128 stands for zero in the data rows.
Here are some numbered points:
[185  97  90 103 134 129 139 147 149  97 115 155 188  93 167  94 216 117
 100 101 211 127 165 123 118 144 123 154 158 173 130 110 137 104 147 138
 151 128 100 171 128 115 108 137  61 136 112 175 164 145 132  84  79 120
 150 197 101 184  97 120  90 150 105 103] 0
[147 136 133 157 112 124  86 101 143 130 109 153 133 128 119 107 106 144
 119 143 149 123 113 143  96 118  97  93 110 128 188 128 159 130 133 123
 119 136 114 123 103 122 135 154 122 129 120 114 148 144 136 105 121 160
 153 120 127 129 126 113 134 118 125 124] 1
[147 121 118 145 137 144  99 132 146 133 109 162 130 102 137 130 120 123
 121 119 129 114 109 130  90 125 123 107 134 139 172 136 127 128 139 120
 129 106  87 127 112 126 126 148 104 125 139 114 142 136 120 107 114 136
 137 133 138 118 105 113 151 109 140 123] 2
[114 112  69  94  87 123 151 132 128 205 136 111 113 162 146 153 139  79
 100  94 124 133 173  82 127 101 139 122 102 153  11 141 108 160 187  85
 175  76 107 144 130 162 178 178 190 160 184 205 151 100 130 160 143  61
  92 134 184 116 134 238 131 162 153 143] 3
[109 127 102 147 117 125 125 111 136 142 134 117 107 168 124 112 127 147
 118 109 133 124 135 131 136 124 121  91  99 126  92 134 146 133 157 111
 136 122 125 151 123 138 148 134 151 153 143 156 135 131 126 129 142 136
 122  97 140 139 141 172 122 137 137 145] 4
[174 113 144  79 172 146 131 223 153  27  99 154 156  59 203 155 169 138
 160  86 157 152  73 139  41 132 213 184 183 103 121 150  63 141  29 108
 144 130 102 163  65  63  68  73   8  82  96  44 109 128 117  46  95  97
 157 140  83 133 116 116 132 164 120 107] 5
[171 115 102 162 177 171 118 105 173  54 114 123 158  26 188 147 179 148
  98  56 171  81  97 152 111 171 210 165 175 128 165  71 135 116 135 120
 104 109 135 169 109 111 125 113  70 154 175  91  80  94 107 133 137 139
 162 125  88 157 117  94 117 138 130 107] 6
[ 77 117 153  72  78  85 131 179 107 147 163 121 132 178 135 153 147 124
 132 108  87 195 148 120 162 138 110 130 132 103  61 180 113 123 107 133
 147 158 141 111 155  90 124 164 155  81  90 117 120 147 159 125 130 102
  82 105 151 102 155 158 168 128 112 151] 7
[157 143 107 103 176 140  81 151 175  63 101 113 140  28 100 132 107 132
 137 135 139 113  63 178 112 134 118 169 127 121 186 152  85 145  79 132
 123 152 129 119 116  61  65  95  42 122  99  71 121 158 154 121 105 126
 106 124 121 116 107  28 117 143 117 113] 8
[204 163 105 217 110 160  63 144 123  94 124 154 145  18 182 149 151  48
 106 136 182 111  98  89 173 168 120 142 163 151 240  96 143 108 115  99
 100  89 105  83 157 140  68 131 107 116 182 166 134 102 107 189 143  99
  82 158 184 162  76  48  64  61  92 152] 9
[ 57 148 165 113 168  99 165  91 170 159 137  73  95 183  28  83  64 165
 133 171  93 127 123 174 134  94  92 121 118 114  88 165 128 150 119 192
 141 165 170 104 153  99 146 115 152 167  83 113 122 188 165 127 103 131
  69 114 118  78 147 154 157 168 130 157] 10
[125 140 111 120 149  98 131 134 155 103  85 154 137 107 121  86 135 168
 107 128 151 115 109 174  84 101 126 122  99 119 177 123 149 156 129 119
 132 163 123 146  75 144 131 130  97 146 111 105 159 142 141  70 130 131
 173 134  79 158 126 115 110 109 118  72] 11
[111 142 115 119 129 139 102 169 126 192 188 128 136 126 116 144 156  68
 153 109 144 135 143  95 163 170 122 136  94 132  53 159 132  83 138 145
 176  69 148 109 186 122 131 174 196 109 148 180 103 112 164 169 180 103
  73 108 192 146 162 165 154 140 118 195] 12
[ 60 121  84 152 125 146 164 106 111 155 141 115  69 176  87 141 128 128
 153 124 135 138 160 141 230 111 121 114 127 115  91 122 126 146 189 147
 162 130  89 161 210 110 166 161 161 112 154 149 120 134 152 188 192 143
 102 128 111 143 140 115 148 148 151 121] 13
[ 88 141 148 110  89  67 167 127 126 165 127 102 116 216 128 101 115 177
 114 163  82 162 152 137 149 128 110 116 121  94 103 139 155 141 117 123
 115 172 162 119 127 156 139 125 167 145 114 123 140 134 113 134 122 136
 112  98 134 116 162 181 140 117 121 148] 14
[105 125  94  69 122 125 162 155  97 135 167 151 129 156 146 119 215  96
 122  80 185 166 212 116 176 127 131 155 136 143  42 108 138 130 169 106
 189 122 124 160 161 142 121 162 130 132 108 211 145 137 142 135 179  69
 106 174 119 214 152 170  69 146 103  84] 15
[102  96 131 102 157 194 205 100 103 191 166 162 103 135  84 127 125  71
 132 111 101 106 199 114  73 114 162 114 158 174  63 120 134 130 182 201
 184  92  91 169 181 209 206 109 168 119 117 147  93 100 124 108 129 127
 176 215  75 105 102 197 138 160 208  75] 16
[150 176 101 198 154 119  64  60 166  94  94 138  99  84 157 145 123 167
  75 100 227  88  94 151 104 110 129 143 120 152 187  53 129 143 146 115
 101 106 141 144  64 108 116 192 126 171 167 122 104 131 132 147 174 162
 152  81 152 171 149  91 112 110 108 130] 17
New points follow, each followed by the numbers of its two nearest points above by angle, nearest first.
[ 88 153 154 114 134 167 157 120 104 143 164  94  97 120 101 153 135  80
 164 102 111 125 141 100 185 124 130 148 149 149  66 139 111 117 163 140
 162  83 145 119 173 147 144 112 148 134 141 162 104 113 136 166 161  85
  84 144 142 130 132 135 105 140 146 105] 12 13
[ 18 214 201  45  24   0 176 198  98 124 166   0 115 255 224 138  79 255
  35 104   0 255 148 100 201 191 144 143  52   0   0 181  84 161   0  17
  18 249 255  56  53 159 132  94 236 222  76  51 103 113  89 204 158  80
  29   0 219  56 255 255 143 107  22 206] 14 7
[156 129 168 136 158 172 107  82 156  85  97 125 137  72 104 140  74 140
 134 126 116  93  92 135  69 124 128 140 154 160 192 133 118 124  95 150
  99 134 115 111  98  84 129  97  76 135 115  90  92 135 129 110  90 161
 139 144 117  80 104  55 136 146 144  94] 8 2
[149 139 128 132 139 130 109 126 151 113 120 137 148  72 123 111 134 126
 120 140 129 109 122 141  87 134 124 145 129 136 180 127 135 127  99 132
 109 152 147 121 102 129 101 118 112 137 116 116 129 125 120 131 110 137
 142 122 128 130 129 105 114 125 120 138] 8 11
[129 105 101 125 118 138 148 130 114 139 105 126 100 179 118 134 104 100
 132 108 116 148 138 119 160 110 117  89 112 140  96 153 114 129 158 109
 145 104  92 131 144 119 158 126 122 124 113 161 166 151 133 114 114 110
 122 152 123 111 114 142 124 148 155 111] 3 13
[150 124 131 148 118 134  97 138 124 115 127 126 141 126 125 128 128 120
 143 127 148 133 122 132 141 125 101 125 137 128 159 132 128 115 124 136
 126 123 115 115 141  93 105 139 106 109 123 144 146 145 142 122 118 127
 121 137 139 125 115  89 121 118 107 142] 9 8
[167 171 132 151 122 180  52 107 109  98 122 157 138  72 159 138 103  60
 127 153 154 142  95  91 140 166 104 153 130 152 228 134  99 103  82 101
 101  97 130  63 103 117  91 126 107 111 123 107 145 119 116 145 156 114
 120 165 168 137 111  40  67  78 118 123] 9 8
[151 125  89 141 107 109 100 199 125 114 122 141 140  66 155 140 155 106
 135 127  98 119 100 122 137 163 123 121 109  93 194 160 120 133  93  83
 112 146 123 107 114 134  95 118 107  84 135  94 134 108 121 148 137 118
 110 102 157 125 114  93 138  92 115 155] 9 8
[157 109 124 110 105 123 147 163 118 125 120 152 152 103 161 114 138 100
 130 128 119 134 143 115  99 151 140 127 141 119 148 125 118 125  86 114
 126 131 116 126 124 147 100 108 115  92 118 124 142 112 114 102 101 116
 152 154 121 133 104 134 116 107 127 124] 5 0
[126  95 157 143 124 185 117 127  94 162 164 124 124 155  86 135 100  56
 206 133  95 133 152  65 123 137 122  97 143 141  98 161 104  59  88 167
 167  70  94 114 185 119 146  98 182  64 105 147  89 120 131 127 135 161
 128 165 149  90 123 130 148 130 155 182] 12 16
[113 162 146 175 155  73  87 138 154 116 127 122 133  78 124  88 136 185
 141 157 152  82  89 183 123 145  91 152  73  73 212 120 151 154 100 129
  91 170 181  85 105 131  64 133 124 143 124  94 132 152 144 144 158 170
 129  41 148 152 176  89 124  87  62 173] 17 1
[174 122  82 147 140 110 103 164 154 114 104 201 171  15 172  90 214 104
 117 126 176 106 110 163 108 182 145 142 151  84 210  99 130 119 102 142
 117 144 101 162 131 139  91 156 102  70 156  84 143 111 120 121 154 142
 160 154 110 164 101 108 163  78  91 145] 6 9
[126 113 106 124 123 158 137 131 114 143 126 134 105 168 127 132 110 110
 120 138 118 146 123 124 144 111 122  98 122 140  88 142 113 130 155 117
 144 127  83 127 135 125 144 128 112 124 135 139 148 148 128 129 114 106
  97 155 123 118 108 142 125 143 139 121] 3 13
[ 67 101 159 108 108 167 197  77  72 182 129 164  39 214  80 153  50 105
 132 176  77 154 173 108 137  81 112  92 143 166  79 123 109 172 179 147
 121 128  69 136 149 169 210 108 197 104 108 134 130 134  96 131 126 119
 140 191  85  78  86 146 123 118 182  52] 16 13
[133 153 158 132 156 130 118 130 136 131 117 162 130  93 121 120 111 113
 134 156 140 119 127 132  95 136 125 149 132 126 166 121 117 129  94 152
 112 115 148 111 117 139 109 132 132 120 119 116 132 134 112 119 143 132
 147 129 119 139 115 110 122  99 125 131] 8 9
[126 110 103 109 127 133 148 122 139 133 135 123 131 134 125 123 140 117
 105 114 113 137 141 135 152 133 136 133 140 141  92 131 128 124 140 139
 127 146 134 143 140 123 153 133 137 128 126 118 132 133 131 147 117 112
 108 153 126 121 114 141 149 145 134 134] 3 16
[ 68 141 160 110  92  63 177 121 116 148 141 102 117 217 124 105 114 179
 119 155  79 153 167 124 145 118 108 114 116  95  90 127 151 145 120 124
  95 170 161 119 120 155 143 115 171 139 121 132 129 132 122 133 134 136
 127  99 128 105 157 191 142 118 109 148] 14 10
[126  71 102 119 108 105 191 161  84 128 125 103 122 200 115 116 143 143
 172 131 129 148 147 134 200 122 128  89 123  97  92 130 131 137 146 101
 152 154  80 170 175 120 134  95 116 106 108 167 138 128 132 119 103 150
 129 153  94 132 139 135 117 156 130 113] 13 15
[218 135 153 195 137 157  86 100 161 103 136 146 171  23 163 111 151  96
 111 106 164  76 120 113  48 166 180 150 172 142 211 112 130  77  80 137
  82  80 140 121  88 138 116 106 122 137 142 106 110  93  86  99 101 153
 152 139 151 117  96 100 132  96 140 171] 6 9
[186  98 122  94  98 128 150 192 105 111 109 167 186 101 198 113 143  85
 134 126 103 133 156  96  63 174 172 133 139 114 155 133 119 112  68  93
 114 143 124 134 125 178 110 109 125  62 107 137 152  96  87  88  92 111
 178 159 112 127  85 141 110  89 131 124] 5 0
[ 83 129 150 119 133 125 167 102 105 132 153  95  97 183 126 157 142 169
 135 116 135 131 139 128 145 102 152 154 133 136  42  95 140 161 172 131
 151 114 135 144 130 138 144 126 144 171 157 155  82 103 134 153 156 134
 135  92 118 151 164 174 116 172 133  91] 4 13
[ 95 137 161 214 180  88 123 145 167  96  96  80  83 119  77 100  91 183
 194 168 138  83  46 189 141  97  93 112 102  58 223 124 143 171 122 142
 124 125 121 109 136 100  86  92  78 150 126  97 126 145 143 122 154 162
 101  68 111 136 134  58 120 111  83 148] 8 1
[150 131 150 131 150 163 105  94 138  97 109 128 120  94 120 131  93 142
 124 126 112 108  98 148 100 134 120 142 144 154 175 131 115 124 115 136
 107 127 123 112 106  99 126 115  88 136 111  81 123 140 130 110  95 145
 150 123 133 103 108  77 130 135 144 105] 8 2
[154 115 112 150 130 140 109 132 155 131  98 148 122 114 142 136 118 128
 110 107 139 115 110 116  94 137 136 104 148 144 168 133 123 114 141 123
 129  95  68 137 117 115 137 151 107 108 147 114 139 133 123 104 111 140
 129 138 122 117  87 105 161 106 134 128] 2 1
[111 144 147 171 158 105 122 131 144 109 113  98 109 122 101 122 116 171
 166 150 129  95  85 163 136 116 103 122 117  92 172 123 144 151 119 134
 122 124 122 122 134 122  98 103  96 133 133 116 124 145 143 128 152 150
 123  97 128 126 128  96 127 128 105 142] 8 1
[ 65 165 174 150 128 127 118 148  80 166 222  91  88 187  76 153 170 113
 196 124 158 159 136  96 220 112 101 162 130  92   6 151 155 137 174 135
 220  84 165 105 195  99 115 156 180 125 143 181  82 120 176 203 214 109
  68  71 171 155 212 160 122 182 104 179] 12 13
[ 77 113 153 106 135 128 197 143  91 158 138 115  84 172  89 152 102 128
 167 145 104 118 154 137 129  91 131 139 116 127  64 127 117 160 162 157
 157 132 109 137 172 156 153 126 153 106 134 150  99 119 137 133 140 129
 138 119  98 113 133 164 139 141 146 111] 16 13
[115 136 131 131 137 139 159  90 122 183 180 129 138 188  95  87  94  78
 147 174 119 132 158 121 155 136 125 123  94 123  60 127 133  98  85 179
 125 133 204 121 183 138 157 158 210 100 125 212 170 129 136 164 163 162
 127 152 137 136 128 185 137 141 145 214] 12 14
[114 133 121 122 125 132 128 125 126 136 148 116 117 145 135 147 137 127
 126 117 138 137 135 116 132 121 140 136 127 135  88 122 127 137 141 116
 140 124 126 130 122 126 139 138 152 134 137 131 116 121 126 147 149 121
 118 113 139 136 153 154 133 153 135 133] 3 12
[ 76 126 115 116 145 125 171 145 121 151 131 115  86 152  80 129 108 117
 146 131 109 133 122 157 157 112 123 116 101 109  91 146 118 157 156 141
 156 126 118 136 158 143 141 134 155 123 129 136 139 144 147 135 162 110
 106 124 106 119 122 140 130 128 134 120] 13 10
[167  97 107 122  92  91 146 189 126  99  74 126 151 126 174 133 123 146
 123 109 106 138 100 123  96 127 162  97 139  95 151 144 114 145  86  79
 108 128  89 155 106 136 118  90 105 104 131  94 136  99  97  74  90 130
 141 125 120  88 113 133 141 101 141 116] 5 2
[128 102 110 118 115 149 137 127 120 146 115 117 105 167 116 141 106 104
 130 130 113 142 132 125 151 115 118 101 121 137  98 145 117 140 159 112
 144 116  91 134 136 120 144 131 124 126 130 136 143 141 134 131 114 108
 104 155 130 114 119 140 141 143 140 120] 3 13
[ 88 184 158 145 166 139 125 106 114 146 158  93  70 130  81 145 123 129
 153 147 150 128 115 139 177 111 107 147 124 122 105 123 133 139 151 152
 162 103 147 106 146 119 118 121 123 163 141 137  93 134 138 173 174 118
  86 103 137 156 165 126  89 144 102 123] 13 10
[146 114 123 130 118 109 138 165 129 115  99 127 135 121 152 128 125 131
 126 121 120 131 117 134 109 136 147 109 130 104 157 137 123 136 113  94
 116 135 102 145 108 133 130 104 114 113 129 105 128 109 120 101 100 131
 135 123 118 109 118 129 140 116 142 121] 5 2
